Small tables with named rows and columns. After each table, cells are looked up by row and column.

Sol.csv
,Savate,Ren,Nomida,Bar,Res
Tifo,0.39,0.39,0.39,0.76,0.40
Fosuf,0.91,0.33,0.38,0.86,0.67
Guv,0.62,0.93,0.62,0.81,0.12
Dar,0.55,0.70,0.57,0.79,0.18

Guv, Res => 0.12
Dar, Bar => 0.79
Guv, Nomida => 0.62
Tifo, Res => 0.40
Fosuf, Nomida => 0.38
Guv, Savate => 0.62
Fosuf, Ren => 0.33
Dar, Nomida => 0.57
Tifo, Ren => 0.39
Fosuf, Res => 0.67
Dar, Ren => 0.70
Tifo, Savate => 0.39
Guv, Bar => 0.81
Guv, Ren => 0.93
Dar, Savate => 0.55

Badibi:
,Matumug,Vatuzi,Vis,Vif,Lomonok,Gimupam,Kederuz,Gidipag
Gabi,101,154,80,87,97,165,240,82
Rer,13,254,136,101,109,92,163,142
Tolam,189,87,118,139,145,188,191,118
Saful,34,237,168,116,143,85,131,149
Zetuf,133,161,193,153,185,110,109,158
Tezi,200,125,126,194,132,206,151,191
Dutaga,212,130,207,193,202,134,90,194
Pirusug,180,136,132,171,137,184,151,169
Faf,240,105,169,185,181,171,126,166
Zogam,239,124,166,235,155,202,113,234

What is the Lomonok of Dutaga in Badibi? 202
What is the Vis of Gabi in Badibi? 80
What is the Vis of Saful in Badibi? 168
What is the Vif of Tolam in Badibi? 139
What is the Matumug of Saful in Badibi? 34
What is the Vatuzi of Tezi in Badibi? 125

Menekiv =
,Balabod,Befu,Teno,Mopak,Gosaki,Sidabo,Tefubop
Resavob,73.488,81.458,69.596,86.789,78.327,86.281,78.539
Favaza,62.816,96.007,79.686,71.128,57.212,31.719,69.228
Zonutab,85.442,71.277,66.301,72.943,70.934,86.473,53.858
Fuguzok,97.288,58.653,66.843,70.558,54.157,75.650,66.485
Migidis,14.911,67.885,52.139,85.181,49.321,82.548,73.216

Teno of Favaza is 79.686
Befu of Migidis is 67.885
Gosaki of Zonutab is 70.934
Tefubop of Migidis is 73.216
Teno of Zonutab is 66.301
Mopak of Zonutab is 72.943
Befu of Resavob is 81.458
Balabod of Zonutab is 85.442
Gosaki of Fuguzok is 54.157
Tefubop of Favaza is 69.228
Mopak of Fuguzok is 70.558

Table Pel
         Gimir  Sopago  Kezoluk  Gani  Lufu  Nuf   Kat   Vib   Dut
Zif        105      75       93    88    88  102   113   108   111
Mezazem    -21     198       92   143    28   -3  -136   -89  -124
Vevolaz    194    -174     -212   644  -163  792   337    -4   587
Rol       -587     696     -410   299   548    4  -496  -581  -185
Lorapuv    615    -709      307  -493  -189   36   808   824   514
Gar        148    -120     -231   593   -79  737   316   -11   567
Tutonep     54      16       39   -12    70   26    87    87    75
Gosa        21     138       65    87    93   37    -4    11     6

Gar, Lufu: -79
Lorapuv, Nuf: 36
Tutonep, Dut: 75
Zif, Nuf: 102
Zif, Kezoluk: 93
Mezazem, Gani: 143
Mezazem, Gimir: -21
Gosa, Lufu: 93
Vevolaz, Vib: -4
Vevolaz, Gimir: 194
Lorapuv, Gani: -493
Zif, Vib: 108
Tutonep, Kat: 87
Mezazem, Sopago: 198
Mezazem, Dut: -124
Mezazem, Kat: -136
Lorapuv, Dut: 514
Zif, Sopago: 75

Table Tuk
|  | Logamid | Dapa |
|---|---|---|
| Pevi | 80.035 | 26.149 |
| Lebo | -57.857 | 6.999 |
| Zuka | 80.706 | 87.571 |

Lebo, Logamid => -57.857
Lebo, Dapa => 6.999
Zuka, Logamid => 80.706
Pevi, Dapa => 26.149
Zuka, Dapa => 87.571
Pevi, Logamid => 80.035

Mubevam =
cols = Zopore, Rivigi, Nokuvop, Gobamef, Buz, Dinitef, Lirisu
Dag: [0.643, 0.550, 0.615, 0.614, 0.519, 0.487, 0.677]
Guk: [0.650, 0.543, 0.404, 0.506, 0.445, 0.549, 0.453]
Lovoge: [0.448, 0.552, 0.532, 0.461, 0.501, 0.462, 0.504]
Zatubob: [0.764, 0.608, 0.740, 0.326, 0.823, 0.718, 0.312]
Tokog: [0.664, 0.794, 0.559, 0.695, 0.521, 0.456, 0.474]
Labobuf: [0.544, 0.940, 0.377, 0.833, 0.298, 0.433, 0.421]
Resu: [0.619, 0.595, 0.741, 0.333, 0.688, 0.629, 0.421]
Ginemib: [0.482, 0.610, 0.528, 0.528, 0.587, 0.548, 0.535]
Kiga: [0.295, 0.508, 0.332, 0.609, 0.327, 0.470, 0.592]
Baver: [0.625, 0.392, 0.685, 0.513, 0.751, 0.712, 0.388]
Tos: [0.540, 0.590, 0.653, 0.476, 0.662, 0.503, 0.612]
Sim: [0.306, 0.424, 0.225, 0.710, 0.329, 0.599, 0.555]
Luzut: [0.744, 0.571, 0.764, 0.461, 0.667, 0.586, 0.310]

Lirisu of Baver = 0.388
Buz of Dag = 0.519
Zopore of Dag = 0.643
Gobamef of Sim = 0.710
Dinitef of Tos = 0.503
Buz of Resu = 0.688
Rivigi of Zatubob = 0.608
Buz of Guk = 0.445

